In the rows, zero is written as 128.
Each path below is one point turned by a fixed rotation once a step. After each direction that follows a path, write how fast that rotation turns it, in degrees per step (0 if it stays still).
Each turn is a multiple of 5 degrees from 10 to 175, or 0.
Each row of a path follows its step; steps can be skipped.
Path 1:
step 0: [131 123 135 132 118 136 131 126 136 129 130 133 124 130 119 121 139 133
 125 133 122 131 130 124 135 134 121 125 124 126 121 123 143 129]
step 1: [140 131 121 116 129 133 128 134 132 122 136 133 125 126 138 141 135 124
 133 135 129 130 126 124 130 131 129 128 116 138 125 128 130 129]
step 3: [123 126 128 128 137 132 132 130 129 125 123 127 122 131 119 127 127 124
 137 131 124 125 117 127 127 126 142 126 144 121 124 128 140 132]
step 4: [122 124 131 127 123 122 117 124 133 126 125 134 128 113 138 138 129 128
 125 130 125 126 118 127 124 122 126 126 136 129 120 135 130 117]
step 5: [119 129 133 124 124 123 123 130 135 134 132 128 124 134 121 134 141 135
 120 123 129 123 134 139 135 133 118 130 134 127 122 121 127 129]
step 6: [133 125 122 117 132 140 125 129 135 122 126 130 131 128 115 131 124 131
 124 127 128 126 121 130 138 133 126 136 116 136 130 130 138 131]
step 7: [127 123 111 126 131 132 133 131 133 126 131 141 129 133 134 128 123 122
 133 124 121 134 124 128 125 119 122 127 124 130 122 124 114 123]
step 8: [123 129 126 131 119 132 137 128 129 125 134 126 130 133 122 128 129 124
 132 120 116 130 131 131 112 130 130 123 132 115 125 124 140 129]
step 9: [124 114 136 121 123 130 122 128 126 123 128 129 131 125 131 138 135 119
 139 140 124 131 128 124 131 131 137 131 130 130 131 131 136 121]
step 10: [118 135 126 128 122 117 128 132 126 123 134 135 135 129 137 134 129 133
 126 127 128 123 127 118 142 136 119 127 135 132 123 122 128 123]
step 11: [117 138 132 120 134 135 132 138 130 123 135 126 123 128 120 126 132 143
 129 125 130 129 121 131 133 120 130 135 127 128 128 125 135 137]
Directions:
[130 128 126 127 127 130 127 129 127 125 125 129 129 125 129 128 128 127
 129 134 126 125 129 129 128 127 129 128 129 132 129 130 126 127] -> 130
[128 126 130 128 126 125 127 127 129 126 127 125 125 127 127 130 132 127
 126 129 126 128 126 125 128 132 126 126 126 129 130 127 126 130] -> 80
Path 2:
step 0: [136 121 123 130 137 132 125 128 120 127 131 123 125 126 123 140 127 116
 124 116 130 126 123 132 124 131 137 132 123 122 121 132 122 130]
step 1: [130 136 133 135 134 132 127 128 118 121 132 119 124 128 132 133 129 116
 127 124 124 123 127 134 136 131 126 136 114 133 128 135 130 131]
step 2: [137 132 133 126 135 132 129 128 121 128 132 128 127 126 127 133 132 128
 136 130 117 121 136 125 139 127 116 121 117 126 133 131 131 133]
step 3: [141 124 126 117 132 127 127 115 122 128 120 132 122 124 131 125 127 129
 133 136 129 123 130 123 126 130 125 119 116 124 130 131 127 123]
step 4: [134 123 134 121 122 118 116 122 131 120 125 137 119 126 129 122 136 125
 133 134 132 128 123 134 127 132 133 131 119 129 133 130 131 126]
step 5: [123 117 129 120 122 124 118 124 131 128 137 127 117 128 119 127 136 126
 139 122 119 129 122 128 128 124 132 133 127 123 128 128 131 133]
step 6: [119 131 124 125 127 131 123 115 120 135 133 120 117 129 130 126 123 120
 133 129 117 130 120 123 123 121 132 130 132 131 129 133 134 129]
step 7: [125 138 133 133 134 128 124 125 123 132 132 140 122 129 134 129 125 119
 127 137 117 126 124 133 124 123 127 125 140 131 139 132 130 132]
step 8: [131 123 131 124 140 133 131 124 128 126 129 142 124 131 131 136 126 125
 122 125 119 121 125 134 126 126 131 121 138 117 132 124 119 128]
step 9: [129 121 132 126 139 131 126 120 126 118 128 125 130 133 139 135 123 127
 122 123 126 125 120 138 130 132 140 130 123 126 129 126 125 118]
step 11: [136 127 123 121 140 132 126 131 121 129 137 121 122 118 124 134 131 127
 132 126 120 137 136 125 126 132 127 117 125 132 126 128 130 123]
Directions:
[128 131 131 127 126 129 127 127 127 125 128 129 129 129 131 126 125 123
 127 127 131 132 129 127 129 126 129 128 127 128 127 129 130 125] -> 130
[126 127 126 127 126 127 131 127 126 128 129 127 126 129 129 132 130 130
 129 124 129 130 128 131 132 125 129 131 127 130 128 129 130 129] -> 80
